Each named move below is a turn or a mirror, shown by a few rows before and after it. Which moves, in which order, take the first row of each later pair to the second? The first pair is answered.
move K_370:
[ 21   4  -6 -20   7  -8  19 -17  10 -10   1 -17   4 -14 -23 -10 -23  -6
  -5   5  -1 -18  -9  -2 -17  -3 -17  17   5   3   7] => [ 30 -12 -11   3  -8 -15  31 -10  -1 -16   1 -21  -6  -8  -7 -11  -6   1
  14  -2  -2  -7   1  10   5   9   9  17   7   5  14]
[ 1 -3 -1 -3  9 11 18  0 -2  0 10  4  3 17  0 11 -4 -2  5  7  0 -9  2 -5
  8 -2 15  4 -4 -3 -2] => [-2  0  0 -8 14 12 16 -1  1  1  9  8  1 17 -3 10 -6 -3  2  9  2 -8 -1 -6
  6 -6 11  6 -3 -2 -4]
[-12  -4   9  15 -16 -28  -3   1 -12 -22  -5 -18  -7 -12  36  -9  37   0
   3 -20 -16   6  12   7  10  26  18 -11  20  -9  12] => [-27  27  17 -22   7 -13 -24 -12  10 -18  -3 -12   4 -18  16  -7  12 -10
 -33  -8 -16  -9   3 -13 -25   1 -28  -7  18 -10  -1]
move K_880:
[ -4  -3   0   2  -8 -10  -6 -12  -4   3  12  -4  18   7 -11  -8  -8   6
   9   9   4   4   1   0   6   6  13  -5   9   5   6] => [ -1  -2  -1   5  -8 -11  -6 -11  -5   7  11  -3  11   5 -10  -2  -2   8
  13   4  11   8   5   3  11   9  13  -6   8   7   4]
[  1   7  -3   3  -7   2 -14   2   6   0  -1  -1 -16   1  -4   6   8   1
   5  -4  18   7   9  13  -7   5 -12   4   2   4  -7] => [-13   7   3  -6  -7  -1 -11  -3   5  -4   0 -10   2   7 -10  -7  -7   2
  -3   3  -2  -8   2   3 -21  -5 -11  10   1  -4  -4]
[-24  -3  12 -12  23   6  14   0   7   0   5  13   9   1 -11  -7  -2   0
  10   6  -2 -13   0   1   9  -9  10   4  18 -11  11] => [-13  -4   3  -5  23   8  10   3  10   5   6  20  -6  -5  -6   7  13   0
  16   2  15  -2   5  10  21  -1  12  -2  15  -4   9]
[-16  11 -11 -12   3   6   5  -3  18  -3   5  -4   6  -7 -18 -28 -16   5
  -4  11  -2  -4   6  -3   4 -15  20   1  17  -4  -9] => [ -1  15 -22  -5   4   7  -1   6  20   7   9   8 -12 -13 -12 -19   2   7
   4   0  15   7  15   9  19  -3  20  -7  18   3 -10]
move K_253:
[-10   1  -4   9 -13  -7  -4  10 -18  15  14  19  18  -3 -19   8 -17 -12
  -5  -2  -1  -6  -5   5 -25  12 -41  -9 -15  -7  17] => [ -8   6  -8   9 -12  -3  -8   9 -16  15  15  20  15  -3 -22   7 -22  -9
  -7  -1   3  -3  -7   4 -25   9 -40  -8 -17  -6  15]
[ 1  3  3  4  6 -2  1  2  3  2 -1  7  2  1  2  6  0 -6 -3  6  1 -1 -2  4
 -4 -4 -7 -2 -1 -1 -1] => [ 0  5  6  4  1 -4 -2  0  2  2 -2  4  4  1  5  6 -1 -5 -4  3  0  0  0  3
 -5 -3 -8 -4 -1  0  0]
[-23 -17  18  -7 -22 -11  28 -11  13 -19  13  -2  13  -1  12   5  -7  -2
  -3  -3 -15 -14 -13   0  -2  -2   2  11  12 -21   9] => [-17   0   9  -6 -31 -11   7 -20  16 -22  15 -16   9  -5  18  -6 -12   2
 -12  -6 -19  -3 -16   0  -5   9 -10   9  10 -10   5]
Then:
(two moves a pair)
[  6 -15   1  -1 -20 -22   4  -9 -24   0   2  -2   5  16   6  -3   8   5
   2  -2 -12   7  -3   2   2  22  12   3  -2  -4   2] => [  3  10  -2 -21 -10 -10 -13 -19 -10   3   9  -2   8  13  -8  -8 -11   7
 -16   2  -7   7 -13  -2 -11  16 -12   4  -4   6  -6]
K_253, K_370
[ 14   7 -20  10  -1  10 -11  -4   9   8  11  -4 -27  -3  -8 -11   2  23
  10  -4  13  25   2   9  23  19  11  -2   4  17  -3] => [-14   0  -1 -10   9  10  13 -12  10   0   7  -4   9   9 -24 -23 -29  24
   3  20 -14  -8 -12 -11   1  -8  19  11   6   1   0]
K_880, K_253
[  6   2  -8   0  -9  13   8   5   2  -3  15   4  17  -5  -4  17  12   7
 -11  -7   1   8  -2   2  -1   4  -9   4   3  11   1] => [  1  -4  -6   2 -16   7  12   1  -1  -7  14   1  21  -4  -2  13  10   9
  -6  -8  -7   5  -3   1   1   6  -1   8   4   8   5]
K_880, K_370
[ 12 -23 -16  12   3  -3   9  -2   7   0   9  -2 -17   4   5  -4  19   8
  14   0   9  11   5   1  21   1  24  -5   8  -6   6] => [ -4 -26  -2   4  -4 -17  13  -6   2 -10   2 -18   4  12  11 -19   6   4
   3   7 -17  -8  -1 -11   2  -8  22  -1   7 -18   6]
K_253, K_880
[  5   0   1  -8 -11  -8   0   1   2   6   3 -15  10   3  -3  -2 -15 -13
 -12  -4  -6 -13 -10  -1 -16  -6 -15   4 -10   0   0] => [ 18  -2  -9   1  -6  -5   0   9   5  14   9   1  -9  -1  -4  14  -1 -14
   0  -8  18   1  -1  10   3   2 -10  -1 -11   6  -1]
K_880, K_253
[  0  -1  -4   8 -24   0   1 -15   6  -8   6 -23   8  15   6 -13  -9   9
   5   4 -18  11  -3  10   0  18   0   4  -5   9   2] => [ 11   9 -14   8 -15   7 -13 -14  13   0   7 -11 -11   5   7  -2   2   5
   3  -4   3  20   4  14   4  18 -15   2  -7  16  -1]
K_370, K_880
